Each named turn below is shown by a few rows before and after it. Which turns, in which order, take the first row of each later pair to the second? The first pair is answered.
T:
[ 57  14  -7 -16 -33  14 -37  32   1 -29 -28 -49  21  22  32 -34   8   6
  -9 -41 -13] => [ 43  29  -9  -8 -33  26 -43  20  -1 -27 -27 -51  21  16  45 -35   6  11
  -1 -36 -10]
[  1  16 -10   2 -16   5  16  37 -14   4 -16  15  26   2 -15   7 -28   2
  -1  20  -1] => [ 23  -2  -2 -12 -11  -8  17  35 -12   1 -19   8  24  11 -22   8 -22  -8
 -11  19  -2]
[ 16 -45  18 -42 -13  27 -21 -30   3  22 -26 -28 -23  -2  21  -6  -6  32
  28  12   6] => [-10 -23   7 -22 -20  42 -21 -27  -2  29 -26 -17 -24 -13  24  -9 -13  44
  38  14  12]
S:
[ 15 -26   5 -20   8 -28  -9 -22  25  -9 -26  40 -12  12 -17 -13  14 -32
  -3 -37  22] => [ 16 -22  -2 -17   5 -29  -6  -4  25 -11 -30  41 -11  14 -25 -15  11 -32
  -8 -40  17]
[ 30  -3  24 -15   6   6 -29 -22   9  -5   8  -2 -12  -5  43   7  18  17
  22 -10  34] => [ 39  18  -5   0 -18   8 -12  50   5 -14 -19  -4   3   7  21 -19  -1  10
 -10 -36   6]
[ 43 -10  25 -34 -14  53 -20 -21  23 -25 -31   5   2  53  72 -42   4  -9
  -3  25  13] => [  9   6 -21  24 -34   7  17  97 -14 -19 -16  34  18  26 -60  -8   8  12
 -22 -15 -23]
[ 28  16   6 -45   0 -11 -10  -1 -12 -13  38 -60   9 -24 -37   7 -10 -21
 -20 -43 -77] => [ 20   4  18 -51  11 -17 -17 -34 -12  -7  56 -56   2 -34 -34  25   1 -13
  -5 -31 -63]
P:
[ 28 -27  14 -54   1  43 -13  -4 -16  -5 -27 -23 -15  -9  13 -22  17 -18
 -38   8  -7] => [ 21 -14   7 -49   3  37 -13  -1 -21  -7 -21 -35 -11 -26  14 -26  19 -24
 -37   0 -22]
[-15  14   4  16  10  -7 -16 -30 -11   4  12 -11  -9 -40  14  13  13   1
  21  -1  -6] => [-11  -4   9  13  16 -24  -6 -24 -12   6  18  -1 -12 -35 -10  27  17  -1
  20   3  -3]
[ -6 -38   0  13 -11  28  15  -8  -9  27   7  39 -16  33  13  -5  10  31
  19  17  32] => [-16   1 -14  22 -17  47   2 -13 -11  21   0  17 -10  11  51 -24   6  26
  23   4  14]
[-45  15 -11  35  39 -20  24  -1 -17   7  26   5 -12 -31 -16  -2 -13 -19
  -3   3 -31] => [-29 -27   9  19  39 -23  32  -2  -6  14  23  34 -20   5 -42  13 -11  -5
  -3  22   0]
R:
[-29  38 -24  14  17  15  -3  28  -6  24   6   8 -10 -12  -7 -26  -5 -14
  -9 -11 -28] => [ 17  27 -19  -9   0  18 -29  35  -1  11  -4 -18   6   5  -2 -28   9  -9
 -16 -31 -30]
[ -2  19   5  -1  -1   3  -5 -13   0 -16  11 -26  17 -18  26  -8   9  -3
  -9   0  -4] => [ -8  16   8   2   2  -1  -5 -18  -3 -13  16 -23  15 -21  23  -1  13  -1
  -4   3  -2]
[-32  52 -32  42 -32  43  -1  34 -10  -9 -24   1  18 -19  16 -33 -32  19
  -1  -5 -26] => [ 29  26 -16   9 -51  37 -46  27  -3 -24 -22 -34  37  -6  17 -14   4  34
   3 -30 -18]

Between the rows of a pair lie two turns.
[-11  17  11  11   9  -4   7 -11  -4  13   3  -5 -19 -17  23 -10   0  -1
  21  15   1] => [ -3  19  -3  17  -3  -4  18  26  -3  10 -10  -4 -12  -5   9 -24 -11  -7
   4   3 -12] -> S then T
[  4  -9   4  10  -3 -14 -14  30 -16  11   7  19  -2  -6 -34  28  12  23
  -2 -19   6] => [ 10  10   2   4 -22  27 -33  14  -3   8 -11  13   1   9  12   7   4  37
   6 -12  21] -> P then P
[ -3  11  -1  17   3 -15  -4   3 -10   0  12  -8   3 -18 -15  10   9 -10
  -1  -9 -13] => [ 10 -14  11   5   4 -16  -3   2  -4   2  11   3  -1   5 -26  18  11  -4
  -4   2   5] -> T then P
[-19  14 -40  32 -14  -9   1  49 -34   9   1   9  18 -26 -23   6  -9  -7
  -7 -11 -35] => [ 19  -9 -23  10 -23 -18 -32  33 -33   2  12 -13  27 -23 -28  30  23   9
   2 -21 -26] -> R then R
[ -3  -8  25 -24  23  26 -13 -42  -6  19  11   3   7 -10  -2  20   0  -8
  -6   8   7] => [-10   8  17 -18  24  23 -15 -40 -10  16  14  -8  10 -26   2  15   1 -13
  -7  -1  -7] -> P then P
[ 55 -36  34 -43  20 -12  -1 -31  37   1   5 -11   9   5  -8   4  -3 -17
 -14  35  22] => [ 38  -6   8 -26  14   5  29   9  38   3 -23  -1  10  14   3 -37 -42 -38
 -41  33   1] -> R then S
[-33  20 -19  22   0  -6  27  27 -23   7  -4   9  -3 -24  -1   5   0  -1
   4  -5 -21] => [-12 -19   2   3  -7   7  27  19  -7  13 -13  39 -10  22  -9  14  -2  19
   6  19  19] -> P then P
[ 16   5 -29   4  52  48  36  21  19  -2   0  42   7  37  19 -14 -44   4
 -11  35  13] => [  8 -10 -30  13  58  19  43  34   7   5  21  54   4  24 -31  17 -30  11
  -6  31  13] -> T then S
[  5  -8  -6  -1  10 -18  26  26   4  -3 -10   6  -6   1  -2 -20 -27 -30
 -24   1 -16] => [ 21 -23   9 -18  14 -11  15   2  12  -5 -10   2 -10  13  15 -17 -22 -28
 -20  11  -2] -> P then T
[-14 -10  17   3 -38   2 -18   2 -17  14  17  14   9   2 -21  -8  45  56
  22 -13  44] => [-48  19   5  23 -33  17  -6   1 -18  20  13  20   3 -14   1 -25  25  49
  25  -6  37] -> P then R
[ 40 -28  29 -26  14  10   5 -26  -8 -11 -31  -3  23   4  35  -6   7 -23
   5  -1  -8] => [-13  19   7  13   1  43   5 -24 -18   0 -29  15  22 -19  44  -9  -9   4
  25   3  -1] -> T then T
[  0  20  -9  11  -2  14 -16 -13  -5  -5  -1 -17   5 -11  22 -17  -7   6
   9  -8 -12] => [ -8  25 -13  21  -6  13 -15  -1 -10  -3   3  -7   6 -15   7  -8  -7  17
  12 -10 -10] -> R then T
[ 19   5   0  -7  15 -25  12  -9  -4  13  31   9  16   3   6  27  -7  -8
  -6   4  14] => [ 10  16  -6  -5  17 -17  22  -6  -1  14  21  13  12   8  19  13 -21 -18
 -11   8  10] -> R then S
[-10  11  -4 -10   9  17  14 -21   3  -2  -2   7  -8   5   8   0  -7  13
  -1  10  34] => [-21  30 -19   3   6  13  20   1  -4  -3  -2   7  -4  -8  -4  -3 -12  10
  -5   0  19] -> P then T
[ -6   5   0 -17  25 -11  13 -38  11   1  -7  -6 -12   5  44 -29 -13 -38
 -18  22  -4] => [  3  15 -25   4  -1 -34  20  39  -4  -5  -8  -4   7   2 -25 -16  -5 -28
 -37 -14 -29] -> R then S
[ 18 -15  24 -46  11   2 -35  -5   4  -5   9  -8   3  -8  20  40  17  22
  22 -25  12] => [-47  21   5  -9  20  22  -7  -5  -3  12  12  22 -11 -31  28  29 -13  23
  30  -7  13] -> T then R
[-19   8 -24  19 -23  10  19  -1   9 -15 -35  52 -15  22 -23   3 -24   6
  19   5  10] => [ 24 -20 -13  -6 -25  -7  12   7  14 -26 -40  35  -8  40 -36   8  -9  -1
   9  -5   5] -> T then R
[ -2  16 -27  38 -38  25 -31  49 -14   3 -23  13  15 -15 -37  38  15  55
   8 -29   6] => [ 26 -40  22 -10  -6  10 -48 -38  -1   5  -1   4   0  -3  -5  62  40  43
  28   2  37] -> T then S
[  6  23   2  -8  -8  29 -34 -33   0   4 -18 -20  23   7  58 -33  -1   6
   4  -5   9] => [-15  28  -3   5  12 -10 -32 -39 -23   7  15 -32  20 -39  30  -6  20  -4
  13 -19 -13] -> R then P
[  5   1  39  10  15  22 -38  12  15 -23   4  22 -13 -33  20  27  36  11
   6   4  25] => [-11  20  24  26  10  21 -32  29   8 -22   3  25 -11 -45  11  24  29  12
   5  -4  15] -> P then T
[-37 -31  -2  17   8  -6  21 -27  -6  -6  -5   1  -4  -4  -7 -21  -5 -36
 -31  -8  28] => [  4 -44   5  -4  -8  -8  -5 -23  -1 -18 -11 -22   8  10  -4 -18  13 -30
 -36 -22  28] -> R then R
[-54 -12  12 -11  36 -25  22  -6   8 -13 -24  13   4 -14  28 -15 -26 -47
  -5  16 -20] => [-36 -20   1  -1  18 -52  14  41  -5 -19 -14   8  19 -20 -34  11  -2 -28
 -10 -13 -32] -> R then S
[-33  37  34  13  21 -33   0  -2 -10   1  -3 -31   0 -42  -1  -4  16 -32
 -22  -3 -26] => [ -9  -2  45   0  22 -52  15  19  -5  -1  -3 -15  -1 -12 -36   7  17 -33
 -34   2 -14] -> R then P
[ -1 -13   0  21  10   3 -10 -10   0  19 -29  10   0  -4  20 -16 -12 -18
   8   9  -3] => [ 18 -23   8  11   7  -1 -26 -19   0  17 -23   1   5  -6  18  -4   4 -10
  13   5   3] -> R then R
[  9  24  -5  -5 -27 -17 -19  30   5  -7  -1  -7  14 -17  -8  11  21 -12
  -7 -17 -40] => [-24  25  -3  10 -12 -23  -7  13  -2   6  16  12   2 -34 -18  26  18 -10
   6  -3 -33] -> R then R
[ 28 -22 -16 -12 -12   5 -14 -25  28  -8 -32  -9 -10  -3  16   9  37  13
   8  -6  11] => [ 13   6 -38  10 -28  14  -7  15  22  -8 -39  -4  -4  -9   3  -1  22  20
   1 -20  -4] -> T then S
[ 11   4   9  -2   4 -10 -16 -30  12 -32  11 -23  34 -17  11   2  25  15
  13  24   6] => [-24  17  -1  17  17 -18  11 -25   6 -22  17  -5  24 -33   4  -2  12   4
  12  35  -4] -> P then R
[ 41 -34  38 -28  15   4   1 -24   8  -5  -8 -17   0  17   9  13  21  -5
  -1  12  22] => [-16  19  17  10   2  42  -6 -31   1   7  -7  -3  -1 -12  34   8   6  24
  25  18  31] -> T then T
[ 13 -10   6 -11  14  13 -11   4  -6   2  -3  23   5   7  -8  -6   2   7
   1   1  21] => [  6   9  -5  -3   8  22 -16   9  -6   1  -8  18  10  -2   3 -15  -2   9
   3  -4  15] -> P then T
[-26  14   8  18  -8  -8  42  -7  -4 -21 -22  41 -11  -3  -5  -1 -10  24
  21  10  29] => [ 11   1   7   2 -17 -14  44  22   2 -34 -39  31  -1  20 -14 -15 -11  11
  -1  -2  20] -> T then R
[  1 -22  26 -23  21 -10  14 -43   6   6  16   6  -8  -2  12  12   6 -14
  18  18  11] => [ 21   5   4 -21   1   9  16  -1  14  -6 -19 -12   7  16  35 -33 -17 -30
 -10   1 -14] -> S then T
[ 22  24 -10   0 -17  -4 -14   2   7  16   2 -17  12   2  24 -28   0  12
 -15  -9 -33] => [  8  24  -3   5 -17  -6 -26 -16   1  22  21 -10  11 -16  13  -2  16  32
   6  -7 -21] -> R then T
[ 44 -11  20 -33  22  24  24 -16   7  -6  -7 -23 -11  25  37  -4  -6 -31
  -2  -7 -23] => [  6   8  22 -12  25  38   9 -51  -3   7  15 -14 -18  -8  45  20   3  -2
  33   3  -7] -> R then T
[ 40 -40 -13  -1 -30 -11 -28  55  -4 -16  -4   6  22  16 -61  23  20  35
  -4 -22  13] => [ 55 -34  -4 -17 -39  24 -51  24  11 -18 -20  -5  24  33  -9   5  19  44
   6 -16  32] -> P then T
[ -8 -30   1   0 -13 -16  19  39  -8  17   0  36   7  11 -42  19   5  14
   1  -5   3] => [ 29 -52  24 -39   0 -16   2  -6   7   9  -4  11   4  28   3   8  14  -5
   1   5   8] -> T then S
[  3 -25  -8  14  25 -16  51  27 -20  20   2   8 -16  13 -35  17 -14  27
   3 -12  38] => [ 39 -28 -11  -3   8 -10  35  43 -12   7 -16 -12  -7  31 -26   3 -13  24
  -9 -28  30] -> R then R
[  3  31  -1 -10  12  -2  -6   0   2   2 -13 -38  19  -1   1   2   7 -18
  -1  -1  -9] => [-13  35  -4   1  12  -5  -3   2  -4   7  -3 -29  17 -11 -14  16  10  -9
   7   0  -6] -> T then S
[  6   0  -1  12  15  -1  12  11 -26  -6  -5   6  23  -3 -14 -31 -35 -33
 -41 -17   9] => [ 24 -22  15   0  13 -19 -14  -8 -32  -8  16  -4  26 -11 -37   6   0 -12
 -25 -22  21] -> R then S
